Look-ups in named tables: a row name and a column name give one cell, copied from the table.

Table Fidaz
         Rig  Zot  Lumok  Bakipir
Mik       83   71    154       39
Luvapor  175   51    102      167
Tiku     146  164     81      195
Lir      170  201    114       89
Givop    197   88    133       59
Rimuti   153  166     82      195
Rof       63   35    121      147
Nevab     34  145    102      173
Zuzugot   57  184    135       66
Rupeb     37  146    103      176
Likir     84   70    152       41
Nuz      149  165     80      194
Temedi   154  163     80      196
Gevo      87   71    156       41

What is the Zot of Nevab in Fidaz? 145
What is the Rig of Nevab in Fidaz? 34
What is the Lumok of Temedi in Fidaz? 80
What is the Bakipir of Rupeb in Fidaz? 176
What is the Zot of Rimuti in Fidaz? 166
What is the Zot of Givop in Fidaz? 88
What is the Rig of Temedi in Fidaz? 154
What is the Lumok of Mik in Fidaz? 154
What is the Rig of Givop in Fidaz? 197
What is the Lumok of Tiku in Fidaz? 81
What is the Lumok of Nevab in Fidaz? 102
What is the Bakipir of Zuzugot in Fidaz? 66
What is the Rig of Rof in Fidaz? 63
What is the Bakipir of Nevab in Fidaz? 173
What is the Lumok of Rof in Fidaz? 121

Nalumi:
,Rodo,Pegamo,Zulalog
Biresab,23826,-24056,1019
Met,-34516,63840,-85805
Dar,-47810,7798,92759
Gamibok,19431,17798,2221
Pes,35798,-91146,-21687
Tunub,24683,2854,38715
Luzuba,37041,50923,20833

What is the Pegamo of Luzuba in Nalumi? 50923
What is the Zulalog of Gamibok in Nalumi? 2221
What is the Rodo of Pes in Nalumi? 35798
What is the Zulalog of Biresab in Nalumi? 1019
What is the Pegamo of Met in Nalumi? 63840
What is the Zulalog of Pes in Nalumi? -21687
What is the Pegamo of Pes in Nalumi? -91146
What is the Pegamo of Tunub in Nalumi? 2854
What is the Rodo of Dar in Nalumi? -47810
What is the Zulalog of Met in Nalumi? -85805
What is the Rodo of Biresab in Nalumi? 23826
What is the Zulalog of Tunub in Nalumi? 38715
What is the Pegamo of Biresab in Nalumi? -24056
What is the Pegamo of Dar in Nalumi? 7798
What is the Rodo of Tunub in Nalumi? 24683
What is the Rodo of Luzuba in Nalumi? 37041
What is the Rodo of Gamibok in Nalumi? 19431
What is the Rodo of Met in Nalumi? -34516
What is the Zulalog of Dar in Nalumi? 92759
Which row has the largest Rodo? Luzuba

Table Vamav
	Ginuseb	Maz	Gelefi	Rez	Bam
Nitof	2.8	-2.5	3.6	-6.4	0.1
Mana	3.9	0.8	-2.4	-0.2	0.2
Figef	1.2	2.9	-1.2	2.6	4.0
Sesu	0.7	-0.1	2.0	-2.3	-9.2
Kofu	2.4	-1.0	-3.4	4.0	5.2
Gelanut	-0.1	3.3	5.0	4.8	2.5
Rulinev	-1.8	6.0	-3.9	0.1	1.6
Magove	-0.5	4.0	2.9	0.4	-2.2
Bovolo	-1.9	0.2	-2.6	-2.0	2.5
Papu	-1.3	5.2	-1.3	-1.9	3.9
Numozo	-1.0	-2.9	0.1	-2.7	-2.3
Vub	5.4	1.4	1.6	3.3	4.2
Kopami	-1.2	-0.9	3.6	4.1	-0.9
Segide	3.3	2.7	-3.4	0.3	-1.2

What is the Ginuseb of Figef in Vamav? 1.2
What is the Ginuseb of Sesu in Vamav? 0.7
What is the Ginuseb of Bovolo in Vamav? -1.9
What is the Rez of Rulinev in Vamav? 0.1
What is the Maz of Bovolo in Vamav? 0.2
What is the Gelefi of Papu in Vamav? -1.3
What is the Gelefi of Kopami in Vamav? 3.6
What is the Bam of Kofu in Vamav? 5.2
What is the Rez of Gelanut in Vamav? 4.8
What is the Ginuseb of Segide in Vamav? 3.3
Row with the largest Maz: Rulinev

Table Vin
,Supupu,Luk,Tet,Mibamom,Tar,Viv
Valamu,79.3,-13.5,-29.9,-14.3,-13.7,0.7
Mal,-5.4,-4.7,6.5,2.1,0.5,-44.7
Zogag,17.2,-8.1,-7.3,-39.2,-16.7,31.9
Rig,-38.6,-43.5,45.7,-9.8,8.0,12.5
Bif,-21.4,37.7,-51.8,-5.9,-26.0,-49.9

What is the Viv of Valamu in Vin? 0.7
What is the Tar of Zogag in Vin? -16.7
What is the Supupu of Bif in Vin? -21.4
What is the Tet of Rig in Vin? 45.7
What is the Mibamom of Mal in Vin? 2.1
What is the Tar of Bif in Vin? -26.0
What is the Supupu of Valamu in Vin? 79.3
What is the Supupu of Zogag in Vin? 17.2
What is the Viv of Bif in Vin? -49.9
What is the Tet of Bif in Vin? -51.8
What is the Mibamom of Rig in Vin? -9.8
What is the Mibamom of Valamu in Vin? -14.3
What is the Luk of Bif in Vin? 37.7
What is the Viv of Zogag in Vin? 31.9
What is the Tar of Valamu in Vin? -13.7
What is the Supupu of Rig in Vin? -38.6
What is the Tet of Mal in Vin? 6.5

Duki
|  | Ladiv | Dasulik | Kurid | Zurede | Vuta | Dipe | Pib | Rufam |
|---|---|---|---|---|---|---|---|---|
| Gelin | 6799 | 4205 | 10380 | -7387 | 16242 | 5835 | 1247 | 12618 |
| Nem | 23971 | -37534 | 1150 | -35750 | -15106 | -18877 | -3718 | -55008 |
| Vibomu | 9589 | 6274 | -6622 | 16557 | 7596 | -1472 | -12650 | -22846 |
| Subuva | -7056 | 12503 | -7578 | -17627 | -18065 | 4345 | -27175 | 12786 |
| Nibiroz | -12930 | -15965 | -3869 | -10164 | 49534 | -48277 | -12261 | -11778 |
| Mir | -6570 | 5904 | -4979 | -5271 | 5177 | -14323 | -3598 | -14208 |
| Tuzadet | 23506 | -15366 | -28769 | -16621 | -44324 | -43884 | 17104 | -22350 |
| Tegerev | 33785 | -25361 | 151 | -14362 | -12972 | -4310 | -3999 | -7797 |
| Sulupa | 61733 | 10548 | -37595 | -26051 | -36518 | -54889 | 31624 | -22955 |
| Buzom | 23877 | 2607 | 826 | 29450 | -20748 | 4216 | 19102 | -22015 |

What is the Vuta of Gelin in Duki?
16242
What is the Pib of Mir in Duki?
-3598
What is the Rufam of Tegerev in Duki?
-7797
What is the Dasulik of Vibomu in Duki?
6274
What is the Vuta of Buzom in Duki?
-20748
What is the Pib of Nibiroz in Duki?
-12261
What is the Vuta of Vibomu in Duki?
7596
What is the Dasulik of Nibiroz in Duki?
-15965
What is the Ladiv of Gelin in Duki?
6799
What is the Rufam of Sulupa in Duki?
-22955
What is the Zurede of Nem in Duki?
-35750
What is the Dasulik of Tuzadet in Duki?
-15366
What is the Kurid of Nibiroz in Duki?
-3869
What is the Kurid of Subuva in Duki?
-7578
What is the Zurede of Gelin in Duki?
-7387
What is the Rufam of Nem in Duki?
-55008
What is the Rufam of Buzom in Duki?
-22015
What is the Zurede of Tuzadet in Duki?
-16621
Row with the largest Zurede: Buzom

